Some points, each followed by its number:
[-31 -28 -28 -45  -1   0  12 -29  49 -35 -18 -13  48  -9  40  20] 0
[-17  14  36 -27  12 -30 -17 -23 -15   9   5  55  -2  24 -28 -24] 1
[  4 -31  -5  24  -6 -24  -2 -16  11   2 -35   8   2 -33  37  -1] 2
[-17 -19 -27  37   3  -7  23  19  -8 -10 -24  -9  37   1  -9  21] 3
[-33 -23  -9 -33 -10 -35 -16 -18  28 -43 -23  50  22  40  24 -13] 4
[  5 -13 -16  -1 -15  22 -37   2  19   7  31  40   2 -33  20  38] 5
[-16   2 -25 -39 -17  10  20 -47  23  36 -17 -12  27 -36  22  25] 6
[-24  17  19   9 -44  -6 -51  22 -33 -28  29  35  13  20 -27 -14] 7
[ 36 -27  20  44  -2 -19  25  -4 -25  27 -48  49 -11  -8 -31 -21] 8
[ 11   3  -3 -27  -4   4  28   1 -23  27  10 -12 -10 -22   6  -1] 9
[-10  31   9 -30  -3 -26  24 -17 -15 -16   4 -21  42  -9 -49 -31] 10
[-16  53  37 -28  12 -11   4   8 -16 -18  17  -9 -18 -12 -27   0] 11
[ 14  36  40  14   7  12 -16  10  -9  -8  23  21 -17  -9 -19 -17] 12
[ 29  28  33  18  27  -1  -2 -25  11   8   1  49 -47 -57 -15  15] 13
New points follow, each followed by the numbers of its three nearest points above by angle, nearest first.
[-17 -11 -26 -18  16 -18  -3 -21  19 -26  19 -19 -16 -28  38  -8] 0 2 6
[ -9 -44 -17 -11 -26  12   3  -7  -9 -21 -36  28   3  23   5  21] 4 0 3
[ 15   9  18   9 -18   4  -5  -5   4   6   9 -36  20  -9  -4  37] 6 5 3
[  9 -42 -14   5   9   1  -3 -35   4 -21 -33  50  27   0   7  11] 4 2 0
[ 35  39  32  40  43  17 -24  16   6   1  21  21 -44  14 -41 -32] 12 13 11
[  0 -34 -25 -42  -9  -4  31  12 -29  -9 -33  51 -14 -23   4 -13] 8 9 4
[  7 -13 -21  18  -3  -1 -11 -11   5 -10  10  50  23 -26  28 -12] 5 2 4
[ 57  10   5  29   4 -62  20  -1 -31  50   9 -59 -24  44  -7   2] 9 8 10
[-35   6 -42 -12 -17  -5   3  -3  23 -15  -4 -83  31  54 -31 -36] 10 0 3
[ -2  30  20 -35  -5   4  34   1 -44  -9  -2 -37  20  -5 -39 -27] 10 11 9
[  9  23  19  -6  -2 -20 -16 -16  32   3  15 -13  -9 -25  26  26] 13 5 6
